One vector is turned by the same rotation once a step. Each row is the vector after some number of steps, and that number follows the row.
The counts run from 0 to 450.
[116 145 139 139 146 185 139 125 182 101 161  70 112 138 128  71 105 149
 131 138 131 143 142  90 140 145 132 148 144  79 133 119  97 119 174 102
 125 141  77 149 148 124 127 141 111 133  97 173  89 144  86 128 193 116
 101 129 172 126 131 144 148 162  74 144 147 105 125 128 128 141 133 144
 141 123 110 168 110  96 116 134]  49
[116 132 109 159 125 128 161 133 171  89 141 125 140 110 107  99 142 125
 122 116 143 123 163 102 108 188  97 119 118 145 127 101 125 138 129  93
 142 138  92 131 165 160 103 127  89  98  72 120  96 148 103 127 164  87
 127  87 171 143 143 174 138 162  91 173 143 123 171 116 145 149 147 134
 130 146 110 117 109  47 108 148]  24
[121 142  70 126 151 117 176 104 176 103 142 133 122  97 123 126 114 148
 114 141 145 134 191 102 119 177  83 117 155 131 133 101 124 138 125  91
 126 132  90 150 179 168 113 113 126  95  72 129  98 149 140 135 158 109
 145 130 146 116 124 177 164 157  66 122 156 121 162 110 157 156 132  96
 143 153 134 156 159 100 138 114]  321
[114 149 109 138 129 124 161 133 167 102 116 114 114  98  74  57 106 171
 119 141 120 118 125 147  84 130 129 140 157 133 120 107 101 103 153  45
 152 111  98 117 143 139 112 108 121 135  72 185  91 131 137 124 154 123
 145 104 167 118 157 176 146 149  94 138 179 118 122  81 149 151 140 127
 134 127 114 154 118  83 139 148]  6
[ 88 147 139 106 143 130 134 149 178  83 157 123 121 126 131  62 109 140
 146 127  78 111 136 122 100 153 130 151 133 124  92 143 115 135 138 140
 133 122  99 135 150 138 128 116  94 170  95 137 111 146 118 145 169 114
 113 102 170 124 133 159  92 176  91 150 161 100 125 110 151 123 121 141
 146 186 120 121 103  51 122 120]  55
[110 123 114 133 176 153 115 133 170  98 155 130 116 143 152 110 110 122
 127 123 126 126 185 136 142 160 118 153 136 117 117 122  95 109 125 136
 151 129  73 150 159 156 117 144 105 120  76 112  80 153 100 127 175 135
 119 112 130 159 112 176 111 187  68 141 137  82 144 139 136 121 111 117
 128 191 106 151 131  61 141  98]  60
[122 125 142 131 116 131 148 120 196  91 152  88 120 138 133 108 103 125
 150 144  96 115 157  97 114 138 105 159 116 130 119 117 109 108 137 104
 144 146  86 151 158 145  95 141  89 121  86 155  93 164  91 132 177  81
 111 100 171 155 134 142 138 151  88 156 172 119 158 109 151 119 131 150
 144 148  84 153 102  60 109 109]  309
[118 123 108 122 119 134 110 107 181 106 108 103 102 141  97 119  85 157
 117 143 165 118 177 131  97 148 113 139 176 134 152  91 124 114 149  96
 152 109  66 150 149 156 144 153 136 102  97 141  92 157  88 128 167 118
 115  98 166 117 153 170 127 144  79 163 189 119 148  96 153 153 122 137
 106 154 121 157 148  93 100 113]  71
[ 97 167 115 103 123 105 153 129 162 106 128 147 138  76 123  76 117 167
 128 153  79 123 157  98  92 180 111 135 149 146 129 128 111 136 153  84
 132 117 111 122 168 146 124 137 104 148  82 114 116 106 152 149 158 106
 132 112 166  94 132 201 156 164  76 128 185 113 124  96 162 146 123 124
 128 146 128 149 107  86 149 139]  166
[105 139 105 108 129 149 151 122 154  84 126 122 129 111  85  63  82 170
 142 104 163 145 156 143 113 154 129 131 191 115 139 103 107 125 153 103
 123  66  78 144 149 135 132 114 135 187 116 130  98 133 113 115 170 131
 142 121 159  97 160 195 129 161  86 132 165  88 115 116 130 164 129 121
 123 128 112 135 117  91 143 140]  77
[124 147  99 105 146 177 131 122 164 110 134  88 115 139 124  90  98 149
 115 145 143 129 140 125 130 155 155 177 152  94 140 120 105 117 180 120
 127 130  48 137 152 133 120 144 121 138  99 161  76 145 101 141 170 129
 128 125 166 155 138 172 165 156  47 153 145 111 115 121 126 121 130 136
 103 114 106 157 128 120 144 143]  45
[119 129 120 142 154 149 176 148 171  92 159 110 131 105  86  87 108 158
 111 127 147 122 172 106 118 171 118 140 145 137 153 107 111 144 145 109
 115 112  90 157 165 162 119 116 123 125  96 136  90 153 114 115 151 118
 171 117 157  94 144 166 135 172 106 156 138 111 160 123 161 170 155 112
 177 150 138 134 135  62 102 131]  403
[123 114 143 118 106 140 120 145 159 102 144  90 130 107 116  63 102 168
 122 138 103  99 134 142 104 106 128 154 153 139 129 106  73 113 137 111
 142 106  59 138 128 133 104 118 123 150  96 139 106 139 100 131 160 109
 115  87 168 123 147 171 135 161  89 163 160  73 134 111 144 139 146 156
 141 145  86 142  87  56 115 151]  375
[100 132 116 156 150 139 166 147 178 103 166  89 120 138 112 105 120 139
 139 138 111 119 161  97 150 126 122 161 138 113 131 116 104  87 157 127
 114 140  65 166 143 130 108 127 111 134  51 170  99 134  74 117 204  89
 128 115 157 136 130 154 148 154  63 161 156 102 129 144 144 126 138 138
 146 135  79 153 104  91 134 141]  305
[100 134 112 131 148 128 165 123 181  63 154 105 125 115  78  72 101 147
 145 109 157 151 160 122 139 175 129 123 136 123 121 109 118 165 136  90
 124 110  75 144 165 148 145  95 105 162 119 150 118 168  95 127 174 115
 151 114 143 120 154 177 115 157 107 144 149 122 126 123 180 151 146 111
 150 125 128 139 144  58 116 125]  400
[ 93 153 116 126 131 123 167 135 162  85 103 162 116 104 118  77  98 165
 144 138 130 139 181 110 109 177 117 173 146 136 121 130 105 133 155 121
 130 104  89 125 170 134 123 117  96 175 100 115  92 115  98 105 183 132
 129 105 178 136 152 200 123 166 111 139 165  80 141 121 145 146 102 118
 133 139 127 133 102  93 159 126]  233
[121 139  92 109 144 178 155 115 141 113 126 116 113 102 135  99 120 137
  71 148 145 112 182 141 113 183 101 135 145 115 143 102  66 133 168 125
 129 133  50 131 167 156 112 139 110 107 107 113  92 137 123 147 152 112
 144 114 161 161 134 172 130 178  67 150 139  80 164  95 115 148 137 124
 148 138 105 117  95  82 123 109]  410
[125 146  86 117 177 149 146 136 171 118 152 142 123  92 105  92 111 162
  87 133 145 118 167 123 105 166 122 121 169 138 142  98  97 135 145  84
 111 108  78 145 159 168 129 125 134  96  88 134  95 157 154 121 144 135
 158 123 143  91 142 169 145 162  69 131 147 110 157  94 153 171 147 116
 151 155 136 155 147  79 125 114]  35
[116 134 144 115 135 138 123 137 178 128 127 119 120  87 140  97  85 172
 127 150 100 118 173  87 124 152 116 151 169 135 143 112  95 101 160 102
 125 107  86 142 170 154 110 138 131 131 114 103  90 122 138 138 182 110
 103 108 158 110 119 159 163 176  73 126 182  94 146 102 150 154 114 117
 147 167 110 177 128  99 109 108]  164
[ 61 138  96 110 128 105 166 119 158  93 122 136 130  99 123  84 124 139
 161 129 142 132 174 128 146 165 112 140 165 133 118 116 122 120 141 120
  97 112  77 137 155 124 130 148 109 155  75 111 122 105  84 129 196  93
 127 109 173 143 145 182 134 151  81 142 168 107 138 130 130 132 121 121
 126 121  93 122 104  93 165 160]  237
[ 89 141 134 151 114 100 141 158 185  82 141 122 133 110 107  73 127 120
 153 118 111 104 146 136  98 154 120 138 120 159 115 105 120 124 126  90
 139 120 101 130 165 143 115 125  91 138  87 149 113 138 105 146 185  88
 124  87 163 141 137 168 104 156  96 150 171 107 145 108 147 124 135 140
 141 157 103 103 104  41 107 118]  311
[114 147 118 114 176 168 135 129 176 100 157 112 115 152 137 112 105 126
 133 115 130 128 176 115 145 197 133 149 136  86 127 114 132 126 160 137
 136 130  86 145 157 149 128 135 113 163  81 138  86 142  90 150 176 143
 115 117 146 123 107 183 118 186  54 153 146 109 114 143 122 114 102 111
 109 176 127 160 129  93 143 122]  428
[120 137  57 136 161 168 175  89 165  96 128 127 116 144  99 113 111 125
 127 114 172 141 169 109 114 194 115 132 143 127 139 100 129 139 162 106
 119 141  57 149 148 148 122 147 128 110  69 147  88 159 100 138 162 125
 151 123 169 139 148 174 148 151  85 147 128 140 146 128 119 149 132 126
 116 122 117 116 128  93 128 142]  109
[106 124 103 129 149 175 148 129 172 100 123 120  96 134 104  90  80 123
 120 147 115 102 144 117 101 130 137 193 143 132 129 113 116 111 162 108
 138 115  78 135 155 146 119 140 121 108  84 171  83 144 101 155 162 127
 103 101 181 137 146 153 165 136  83 165 174 120 132 124 125 120 112 145
 106 124 109 119  95  99 122 157]  264
[124 138  86 155 161 150 162  99 174 104 131 101 124 120 110  83 111 150
 118 107 149 138 152 157 109 139  90 103 138 103 109 111  94 119 143  82
 163 122  78 141 152 140  98 100 102 120  79 184  91 157 135 126 159 128
 127 113 167 133 148 166 123 164  86 118 144  88 139  98 104 136 141 117
 144 144 100 143 116  68 133 135]  221
[ 94 170 110 129 159  92 161 157 174 118 142 135 134  89 127  88 130 135
 126 139 106 128 168 135 116 167 111 143 126 132 119 123 121 124 134  83
 120 131  97 128 179 154 121 122 110 135  69 142 107 120 136 120 182 105
 146 130 138 112 124 173 137 160  57 122 175  96 113  97 143 112 126  98
 119 159 124 159 125  82 163 124]  385
[147 109 137 129 105 160 116 123 186 108 155 105 140 115 115  91  97 151
 130 134 101 123 147  90 111 161 118 148 134 136 160  92 106 142 135  92
 142 120  76 134 163 158 117 126 130 105  97 119  85 165 104 144 160  97
 114  97 140 128 123 184 160 171  64 138 149 125 143 120 171 147 154 147
 143 156  99 179 137  58 102 132]  246
[ 98 115  92  95 124 112 115 117 142  97 146 135 115 117 143  98 126 133
 124 138 143 114 161 152 108 150 120 117 156 141 108  99 105 128 119 123
 144  98  39 141 143 146 125 132 121 119  68 108 111 157 128 164 173 109
 120  84 157 137 140 196 126 160  61 167 155 106 148 123 143 123 150 149
  94 160  99 116 116  58 149 138]  282
[126 111 115 105 147 156 154 131 156  76 143 118 113 101 103  99  87 163
 108 151 108  98 184 111 118 123 117 161 163 131 141 120 111 129 143 140
 131  90  45 156 148 157 132 105 126 157 119 112 114 162 107 140 155 128
 143 101 166 133 145 162 129 165  84 166 153 111 158 117 179 154 132 128
 158 146 109 145 113  74  91 144]  405
[107 122  83  94 133 137 172 145 139  83 122 135 130  97 114  85 106 150
  99 149 123 105 165 136  98 145 124 160 164 144 117 127 101 138 128 132
 122  97  57 141 156 154 116 124 116 140 108 106 120 132 134 154 149 112
 167  86 164 139 151 189 131 149  74 162 148  92 151 110 142 137 148 130
 150 130 107 104  90  62 139 154]  408
[114 151 119 113 152 161 139 133 179 123 137  89 144 126 161  86  85 132
 138 116 121 117 159 130 115 156 121 130 151 124 139 108  85 103 158  78
 132 126  97 138 152 158 100 151 115 128  95 143  90 133 133 156 164  97
 126 125 135 139 126 161 144 172  72 117 169  59 138  94  95 106 119 125
 155 160  87 137 112  79 129 102]  380
[114 133 105 151 146 166 143 110 184  83 152  97 133 127  78  99 101 127
 134 103 178 140 181 110 131 188 120 109 138 105 146  92 133 146 157  93
 124 135  76 155 180 146 130 115 116 140 112 154  98 174  87 122 173 114
 140 124 163 115 141 163 117 168 105 134 157 123 146 122 149 146 132 118
 145 138 124 160 153  69  73 111]  399
[120 142 116 107 123 112 160 120 169  91 148  75 119 126 107  65 162 162
  96 143 162 140 165 139 122 152 113 119 153 103 126 129 104 145 151 108
 129 135  52 154 142 128 123  97 111 148  90 160 113 140  97 106 181 109
 157 104 174 111 154 185  98 168  80 139 151 103 132  96 139 153 191 128
 130 128 111 145 111  83 128 137]  370
[117 131  80 147 134 106 148 137 174  87 126 147 105 112 117 109  92 139
 147 155  93 111 159 107 113 146 114 171 144 130 128 109 144 115 130 115
 143 122  79 130 162 149 131 122 109 126  52 141  90 124  93 127 177 108
  95  90 160 126 137 184 153 153  65 168 182 130 125 132 141 121 104 131
  94 154 104 158 128  93 156 155]  390
[105 150 112 127 143 127 107 103 197 104 148 115 108 139 132 104 101 138
 135 140 141 129 157 110 112 160 100 126 138 111 106 110 120 126 162  79
 147 148  84 143 171 159 141 141 101  96  89 150  89 170 114 153 189 128
  94 121 174 130 127 134 134 149  84 137 172 115 145 105 158 135 109 123
 113 175 134 162 147  99 104  77]  354
[106 133  89 112 123 101 150 106 159  83 146 145 136 126 146  92 154 133
 111 135 140 133 147 136  98 180 110 113 127 156 106 120 101 143 116 108
 141 126  66 142 168 142 110 125 103 118  66  98 107 157 137 143 152 104
 134  81 164 142 137 206 117 170  65 162 134 115 159 118 143 133 155 133
 127 158 136 117 118  61 153 139]  281
[ 94 139 112  97 132 134 136 126 165 109 125 116  98 118 131 104  95 174
 110 156 106 117 179 102 116 124 101 150 188 115 139 134 103  90 164 121
 109 121  81 166 152 142 125 150 133 129  86 121 101 106 116 119 184 117
 141 126 171 106 148 161 144 164  67 150 176  95 155  96 141 153 108 115
 143 147 101 157 113 125 126  99]  450
[127 138 100 120 134 119 121  93 154 112 140 112 135 139 142  98 136 153
  97 122 162 147 161 157 104 174  95  75 146 118 128 106  87 135 138  87
 145 122  51 143 167 147 116 127 108  92  90 124  92 162 124 134 167 123
 120  96 147 144 134 202 113 181  65 137 142  92 159 105 125 135 153 127
 107 158 129 152 135  66 140 126]  284
